(in the rows, 128 means zero)
Z: rows in 4 groups, each row roughly a mix of its group's directions (some rows in no group)
Z (158 x 11)
[[149  96 166 128 145 173 151 145 142 117  98]
 [131 162 185 104 141 139 123 164 122 119 104]
 [139 116  87  98  97  95 146 101 157 109 117]
 [131  73  82 135 119 137 126 109 154 131 157]
 [136  79 124 148 125 178 103 138 156 147 128]
 [106 173 156 125 137  87 146 108  98 110 117]
 [ 94 126 116 132 137 131 184 170 133 126 160]
 [142 158 189 119 133 112 125 168 123 121 108]
 [101 163 143  99 106  73 131 123 122 112 145]
 [ 92  74 146 130 131 178 122 124 141 126 125]
 [112 164 140  89 144  82 152 110 104 122 118]
 [129 107 153 162 111 187  98 138 143 132 134]
 [153  70 103 150 122 122 116  92 152 127 125]
 [186 105 154 108 111 104 151 130 106 111 134]
 [132 147 157 157 109 154  71 138 120 118 104]
 [107 154 135 116 142 137 171 161  92 153 156]
 [102 175  75 110 126  98 141 122 126 134 137]
 [152  96 176 142 146 163 101 144 130 144 109]
 [110  99  76 125 118 100 117  92 150 138 151]
 [153 124 139 140 144 145  74 159 149 164 118]
 [113 110 104 160  87 155  99 146 160 115 147]
 [136 138 188  96 140 153  98 148 145 121 119]
 [172 114 152 154 142 162 135 174 124 147 122]
 [143  62 116 157 133 134 119 101 152 139 116]
 [147 109 184  97 141 126 125 134 148  87 123]
 [118 137 192 106 137 116  97 147 136 109 103]
 [142  92  97 152 100 145 107  90 162 117 124]
 [162 107 163 136 149 107 135 171 123  91 114]
 [151 130 147  74 152  98 158 142 151 112 123]
 [132 194 121 112 120 124 105 148  93 114 140]
 [130  92 130 174 121 150  86 109 142 137  98]
 [113 154 155 158 106 135  82 118 109 114  90]
 [175  91 129 155 134 167 113 110 148 120 111]
 [149 128 105 167 117 134  61 126 130 134 126]
 [152 135 152  88 110  81 142 104 133 128  94]
 [109 133 104 107 128  63 142 103 150 112 129]
 [ 93  84 100 167 108 151 121 117 122 145 149]
 [101 132 151  98 123  74 151  95 111 114 136]
 [104 172  81 153 107 135 111 118 105 148 118]
 [159 100 162  94 132 124 116 118  96 163 154]
 [167 147 184 133 136 135 117 163 116 131 102]
 [161  88 170 132 151 135 117 119 109 160 151]
 [ 86 156  85 108 103 137 158 133 139 132 155]
 [109 142  61 129 116 109 145 108 133 143 157]
 [135 158  71 133 115 161 136 152 134 154 148]
 [ 98  92 146 118 162 163 158 163 130 132 138]
 [138 129 119 146  97 110  76 100 159 100 113]
 [162 167 149 120 104  92  90 107 121 141 119]
 [100 150 107 105 131  75 162  98 125 119 121]
 [116 160 173 126 141 160 136 164 116 120  91]
 [107 145 143 100 122  86 139  88 127  84 129]
 [126 150 174  77 160 115 145 136 124 117 112]
 [156  79 102 149 138 146 103 102 151 137 101]
 [115 147 158 104 119  82 124 110 142  89  97]
 [ 86 150 129  99 112  83 145 106 129  96 133]
 [137 169 175  85 141 116 116 145 139 105 124]
 [127 106 133  96 156 110 186  98 123 109 129]
 [118 107 109 121 122  71 132  91 116 157 155]
 [117  84  81 122 122 136 118 100 145 145 165]
 [166  94 139 148  95 155  95 128 160 134 115]
 [115 119  99 173 123 117  79  97 114 133 106]
 [105 173 133  87 131  88 156 125 121 106 121]
 [147 138 162 136 149 154 119 168 126 164  89]
 [153 130 114 140 118  89 128  72  99 152 113]
 [180 133 173 146 140 125 108 125 105 127  95]
 [130 132  90 156  72 106 110 115 150 113 140]
 [101  83  80 126 133 133 133  99 147 143 155]
 [ 98 163 164 131 116 127  98 123 135 103  83]
 [137 110 101 168 121 170  93 136 165 124 135]
 [129 147 177 133 132 160 126 166 125 124  84]
 [ 76 141  69 145 122 120 127 120 145 121 138]
 [134 103 133 160 101 164  78 132 136 157 139]
 [129 130 108 120 132  87 185 146 137  93 144]
 [101 125  98 135 137  90 160 113  98 116 170]
 [122 182 143 100 133  86 147 114 117 116 104]
 [128 135  67 142  97 132 126 135 151  89 142]
 [ 62 134 109 129  98 150  99 116 135 117 131]
 [103 188 163 103 117 139 137 153 120 118 117]
 [155  64 151 153 142 125 108 114 140 129 110]
 [158 177 159 103 116 135 113 170 141 118 125]
 [112 150 147  77 131 105 156 115 139  86 113]
 [179  93 153 136 144 163 109 154 140 139 128]
 [136 101  87 145 131 101 110  72 125 140 134]
 [143 111 178 143 137 158 109 142 139 135  80]
 [139  95 132 153 104  94 125 100 102 171 146]
 [169 124 127 167 133 159  88 136 117 163 137]
 [140  93 150 149 114 143 100 157  96 161 157]
 [165 143 112  79 142 118 172 142 145 138 113]
 [112 182 115 130 131 104 174 144 103 113 138]
 [ 95 150 132 101 131  86 138 121  82 149 149]
 [118 119 194 133 119 143 108 121 115  86 118]
 [103 174 127  89 134 104 135  99 121 101 101]
 [175 137 137 152 144  87 100 102 107 134 107]
 [109  89  92 152 114 109 132  79 123 118 147]
 [163 103 188 131 126  94 140 131 120 118 110]
 [ 94  90 178 120 143 118 154 150 140 108 134]
 [129 149 184 117 149 121 143 145  78 136 127]
 [144 155 181 127 148 168 121 156 115 122 108]
 [ 97 180 117  94 118  88 123 117 110 139 124]
 [115 175 142 102 135  93 164 124 108 103 107]
 [ 80  88 116 114 128 138 103 109 165 144 145]
 [100  95  93 118 112 147 116  74 142 133 140]
 [ 89 143 117 103 113  84 166 128 133  98 145]
 [146  99 131 135 141 164 141 161 121 153 179]
 [ 72  86 110 137 127 169 134 126 127 138 124]
 [120  81 123 137 128 165 144 135 166  86 126]
 [138 123 138 104 135 104 178 172 150 101 140]
 [132 163 126 124 118 114 186 157 104  98 133]
 [154 189 121 131 125 101 145 134  94 106 115]
 [120  90 179 136 160 145 146 138 105 156 124]
 [101  98 100 162 115 164 103  99 117 152 124]
 [155 109 127 156 116  96 104  92 158 107  97]
 [127  91  89 155 108 145 109 124 178 132 119]
 [125 191 142 100 139 109 128 166 109 133 125]
 [147 169 137 108 141  77 138  98  99 130 120]
 [150 141 179 109 112 137 103 136 146  84 112]
 [116 169 130  96 134  79 158 109 109 112 119]
 [120 127 143 108 146 100 166 134  77 120 164]
 [126 156  83 163 103 103 114 100 113 100 126]
 [ 54 145  99 126 107 129 119 124 119 126 137]
 [136 168 167 116 137  99 156 141  90 108 116]
 [100 191 124 114 135  91 141 117 119 114 111]
 [118 106  72 128 111 147 148  96 158 126 151]
 [116 162  88 127 126 122 135 150 105 146 182]
 [161 105  88 170 102 100 142 110 125 139 140]
 [145  65 161 157 159 135 136 130 126 132 125]
 [109 178 136 114 112  86 110 116 126 100  98]
 [159 170 115 153 146 162 121 162 108 152 123]
 [134 138 143 135 135 182  79 155 133 155 121]
 [130 155 196 119 137 136 116 150 116 117 100]
 [170 101 155 146 132 168  99 152 143 150 131]
 [129 115  93 147 118 166  80 127 161 143 143]
 [145  92 117 157 104 167  88 148 149 142 134]
 [ 92 182 102 115 115  90 133 131 117 111 142]
 [103 128  68 116 106 149 160 126 137 122 157]
 [150  94 103 108 109 100 120  87 164 144 122]
 [107  97  95 137 112 121  90 112 142 174 148]
 [131 148 156  98 135  73 155 112  96 133 122]
 [101 169 114 111 118 110 176 142 114  95 140]
 [157  81 126 135 133 138 161 123 162  87 120]
 [100 111  87 115 105 100 158  90 135 114 151]
 [110 133  67 152 108 108 155 128 136 100 144]
 [107 176 161 126 149 147 136 177 116 121 120]
 [ 97 143 136 131 121  97  84 107 118  81 146]
 [169  89  82 143 129 106 117 101 138 141 120]
 [127  74  88 153 116 152 119 124 160 130 144]
 [163 117 189 136 143 138 104 149 123 130 100]
 [104  88 155 106 119 159 136 160 166 112 122]
 [150 106 190 129 141 107 108 121 119 106  99]
 [ 96 149  85  99 103 146 149 155 145 114 151]
 [145 109  74 154 123 131 167 102 114 140 149]
 [114 152  61 117 107 108 145 118 132 121 151]
 [114 173 120 136 134 163 130 147 155  90  95]
 [ 91 169  97 126 113 106 121  97 125  89 134]
 [123  83  93 114 141 132 176  97 146 135 128]
 [120 168 168  76 122 100 123 141 134 121 115]
 [ 86 135  88 146 116 131  99 139 112 150 169]
 [138 117 199 114 126 155 138 143 121 102 122]]
one row of each group, then the others: which group is each in?
[105 117 104  95 130 109 177 107 142 109 162] => (59)
[129  59 122 128 112 154 158 111 139 115 140] => (118)
[117  68 129 129 136 133 159 100 113 159 107] => (5)
[127 112 146 143 129 123 113 146  75 156 175] => (35)

[151 173 128 140 131 168 142 174 111 144 124] => (118)
[156 156 159 102 137  86 155 115  97 110 127] => (35)
[141 161  64 123 110  99 140 142 132 123 146] => (118)
[164 165 150 122 121  82 106  94 117 117 133] => (5)
[136 114 100 124 139 128 175 127 157  75 113] => (5)
[123 149 101 147 113  84 165 132 120  82 130] => (35)
[178 146 160 151 147 119  99 127 103 135  97] => (118)
[152  77 115 172 126 168 120 128 145 128 137] => (5)
[142 142 142  99 113  80 143  92 140  89 113] => (5)
[165 113 161 141 140  97 102  93 109 115  99] => (118)
[ 99 139 155  87 144 107 178 131 117 109 140] => (59)
[ 93 139 115  90 111 115 139 169 159  99 144] => (118)
[129 118  98 159 148 174 152 158 126 154 151] => (118)
[110 139  86 128 129 122 170 167 147  94 142] => (5)
